Look-ups in named tables: a row name and a column name give one cell, copied from the table.

koze
         pevu  vuk  rivip  nur  dapove
bugedu    221  220     89  221     129
neveno     64   66    206   63     167
ganas      67   71    151   66     207
pezup     159  159    153  159     131
puduve    189  189    100  189     147
senipad   144  143    169  143     131
boz       231  230     64  231     141
sufepi     76   81    126   76     218
domafur   151  153    101  151     176

rivip of boz: 64
nur of sufepi: 76
nur of neveno: 63
rivip of neveno: 206
dapove of puduve: 147
pevu of neveno: 64
nur of bugedu: 221
nur of pezup: 159
dapove of boz: 141
vuk of puduve: 189
nur of puduve: 189
pevu of senipad: 144
vuk of boz: 230
pevu of pezup: 159
pevu of sufepi: 76
pevu of puduve: 189
pevu of domafur: 151

mifevip
         nizuzu  dimobib  dafebus  nomuzon   meb  mapi  duriruz
bereb      6351     4159     6260     3387  9335  4316     6556
tuduguk    2922     2576     4124     3592  9335  4159     6410
sav        2588     6609     5927     3153  9335  5170     4669
lomisoz    5254     5059     3139     4341  9335  3662     3552
zapeka     6776     3951     3512     4803  9335   993     2400

What is the nomuzon of sav in mifevip? 3153
What is the mapi of sav in mifevip? 5170
What is the meb of bereb in mifevip? 9335
What is the duriruz of zapeka in mifevip? 2400
What is the dafebus of lomisoz in mifevip? 3139
What is the meb of tuduguk in mifevip? 9335
What is the nizuzu of tuduguk in mifevip? 2922
What is the nizuzu of sav in mifevip? 2588
What is the dafebus of bereb in mifevip? 6260
What is the mapi of zapeka in mifevip? 993
What is the meb of lomisoz in mifevip? 9335
What is the meb of zapeka in mifevip? 9335
What is the nomuzon of bereb in mifevip? 3387
What is the duriruz of tuduguk in mifevip? 6410
What is the duriruz of lomisoz in mifevip? 3552
What is the nomuzon of tuduguk in mifevip? 3592
What is the duriruz of sav in mifevip? 4669
What is the dimobib of sav in mifevip? 6609
Row with the largest nizuzu: zapeka

fetulal =
,kipiz,batudu,voni,gep,sif,ped,zus,ril
lif,84,176,172,87,178,93,97,83
katosim,174,85,83,174,85,98,185,99
kitov,83,171,176,91,177,90,106,78
vid,133,52,51,127,50,144,115,153
nufo,154,101,103,158,99,82,175,81
dimu,67,125,125,60,126,139,41,137
seke,170,88,87,177,93,92,198,95
fiferiv,125,141,134,128,137,72,135,66
fodut,94,88,95,92,90,156,86,153

seke, voni: 87
seke, ped: 92
vid, ped: 144
fodut, kipiz: 94
nufo, sif: 99
kitov, voni: 176
nufo, batudu: 101
dimu, sif: 126
Row with the largest sif: lif

gunize =
columns: fef, tutipun, madoke, nog
ritudu: [160, 105, 140, 201]
sata: [37, 156, 107, 62]
lenapen: [133, 102, 190, 165]

What is the tutipun of ritudu in gunize?
105
What is the nog of sata in gunize?
62
What is the madoke of sata in gunize?
107
What is the nog of lenapen in gunize?
165
What is the madoke of ritudu in gunize?
140
What is the tutipun of lenapen in gunize?
102
What is the nog of ritudu in gunize?
201
What is the madoke of lenapen in gunize?
190
What is the fef of lenapen in gunize?
133
What is the fef of sata in gunize?
37
What is the fef of ritudu in gunize?
160
What is the tutipun of sata in gunize?
156

nagamir:
	velos	gebo	bigurag	zit	zikavo	mefi	zik	dulimeb
buv	144	101	114	119	137	167	196	210
vid	102	115	167	196	145	115	134	139
rurip	112	139	151	135	99	59	76	94
nov	97	85	92	99	133	148	156	146
tav	131	99	92	88	137	182	199	214
dis	188	165	160	159	151	151	144	115
zab	122	231	152	89	148	145	60	73
zilute	165	143	140	141	157	186	169	163
nofonam	175	153	87	44	118	164	147	129
rutiz	158	228	220	205	201	161	82	77

What is the mefi of tav in nagamir?
182
What is the dulimeb of nov in nagamir?
146
What is the gebo of vid in nagamir?
115
What is the velos of buv in nagamir?
144
What is the zik of zab in nagamir?
60
What is the bigurag of nov in nagamir?
92
What is the mefi of vid in nagamir?
115
What is the zik of nov in nagamir?
156
What is the zikavo of rutiz in nagamir?
201
What is the mefi of buv in nagamir?
167
What is the velos of zab in nagamir?
122
What is the zik of rutiz in nagamir?
82
What is the zikavo of tav in nagamir?
137
What is the gebo of rutiz in nagamir?
228
What is the bigurag of dis in nagamir?
160
What is the zit of zab in nagamir?
89

mutu
          getu  zubub  zafuso  menuku    diz  moloru  tiseve  sifola  salaba    vez
pimizet  -3852    800    6901   -3565   3644   -1163    2799    6986   -1390   1251
doz       2329   1670     428    1252    989    -695     937    3908    5004   -687
rom       2817   3759    1258    2178    748    1803    2943    3235    3767     18
kos       5582   3585    3083    5699  -2149    2115    4089    4100    8716   -158
fipirag   2817   3063    3083    2920   2558    3208    3086    3235    2942   3012
nupu      4769   3759    2586    4217    144    1022    3372    4196    8098    722
luvisi    3305   3585    1424    2549   -218    1959    2799    3042    3973  -1039
sutas     3468   3237    2420    3661    -97     710    3229    4389    7066    370
vatobi      52   -593   -2228   -3380   1592   -3661   -2931    7178    2735  -1567
navotul   2980   3063     -70    2920  -2632    1022    1653    2561    5210  -1743
famu       865  -5817   -2891    2549   -580   -4598   -2071    2177     879   8647
lapab     1516   2889    2917    1437   2075    2583    3086    4485    2323   1603
ged       5582   3585    3083    5884  -1666    2115    4089    4196    9335   -510

zafuso of luvisi = 1424
diz of luvisi = -218
moloru of famu = -4598
moloru of luvisi = 1959
zubub of fipirag = 3063
diz of pimizet = 3644
menuku of fipirag = 2920
diz of nupu = 144
zafuso of ged = 3083
zafuso of fipirag = 3083
vez of navotul = -1743
zubub of ged = 3585
salaba of pimizet = -1390
sifola of vatobi = 7178
vez of kos = -158
diz of kos = -2149
menuku of doz = 1252
tiseve of lapab = 3086
zubub of luvisi = 3585
menuku of navotul = 2920

girevat =
cols = val, dozuder, vid, farega, kubika, mek
pob: [427, 263, 371, 321, 143, 333]
bik: [139, 456, 85, 664, 915, 313]
batudi: [558, 273, 427, 375, 24, 284]

farega of pob = 321
vid of batudi = 427
mek of pob = 333
dozuder of pob = 263
dozuder of bik = 456
val of bik = 139
vid of pob = 371
vid of bik = 85
kubika of batudi = 24
kubika of bik = 915
val of batudi = 558
kubika of pob = 143
val of pob = 427
mek of bik = 313
farega of bik = 664
dozuder of batudi = 273
farega of batudi = 375
mek of batudi = 284

zofu =
         rozo  damobo   dur  pusa  moranis   fom  nak  fepig   kiz
sov      -1.4    -2.0  -2.6  -1.9     -2.5  -3.1  2.6    0.2  -7.2
nila     -2.1    -2.0  -0.3   0.6     -0.7  -7.2  5.2   -7.2  -7.1
lasen    -1.9    -1.9  -3.3  -2.7     -1.3  -2.8  2.6    0.7  -4.2
bon      -5.2    -2.1   1.9  -0.9      0.0  -7.9  3.7   -4.4  -7.6
rasepe   -1.4    -2.0  -2.8  -1.8     -2.3  -2.9  2.3   -0.1  -7.1
pali     -1.7    -1.2  -5.5  -2.1     -1.3  -3.3  1.7   -0.7  -7.1
fenirig  -1.8    -2.0  -2.8  -2.3     -2.0  -3.2  2.7   -0.2  -7.1
tadadib  -1.4    -2.0  -2.8  -1.8     -2.0  -3.2  2.5   -0.4  -7.1
zasotu   -1.6    -2.0  -2.9  -2.0     -4.5  -3.2  2.5   -0.1  -7.1
vef      -3.3    -3.2   0.6  -0.7     -0.4  -6.0  3.6   -4.8  -7.3

nak of tadadib: 2.5
kiz of sov: -7.2
fom of pali: -3.3
dur of fenirig: -2.8
fom of nila: -7.2
kiz of pali: -7.1
pusa of zasotu: -2.0
kiz of vef: -7.3
damobo of nila: -2.0
fepig of bon: -4.4
dur of pali: -5.5
fepig of zasotu: -0.1
dur of bon: 1.9
rozo of vef: -3.3
kiz of fenirig: -7.1
moranis of zasotu: -4.5
nak of nila: 5.2
pusa of fenirig: -2.3
nak of lasen: 2.6

dovosa:
|  | zoz | zut | pup | mir | fumavir | geme | bosa | vor | redum |
|---|---|---|---|---|---|---|---|---|---|
| naru | 789 | 700 | 644 | 635 | 519 | 814 | 695 | 531 | 757 |
| guk | 849 | 884 | 804 | 846 | 726 | 743 | 28 | 626 | 436 |
| fekeroz | 773 | 674 | 832 | 735 | 685 | 697 | 753 | 665 | 591 |

What is the vor of fekeroz in dovosa?
665
What is the fumavir of fekeroz in dovosa?
685
What is the bosa of guk in dovosa?
28
What is the redum of fekeroz in dovosa?
591
What is the mir of guk in dovosa?
846
What is the zoz of fekeroz in dovosa?
773

livelu.csv
,rav,zevos,lafe,mikupuz,pilaliv,zil,mileka,vugagik,ledokof,bop
fegum,20,47,19,87,53,20,19,59,88,18
mupasen,77,31,75,62,53,72,74,35,64,78
gupe,92,67,93,18,53,93,93,54,16,94
muked,42,56,42,62,53,43,42,60,62,41
malisa,67,78,69,24,53,71,70,68,22,67
zir,86,32,85,55,53,81,84,33,57,88

zir, lafe -> 85
malisa, lafe -> 69
mupasen, ledokof -> 64
gupe, lafe -> 93
malisa, rav -> 67
muked, zil -> 43
malisa, bop -> 67
zir, mileka -> 84
gupe, vugagik -> 54
fegum, zil -> 20
zir, zevos -> 32
mupasen, rav -> 77
mupasen, mikupuz -> 62
zir, vugagik -> 33
Which row has the largest ledokof? fegum

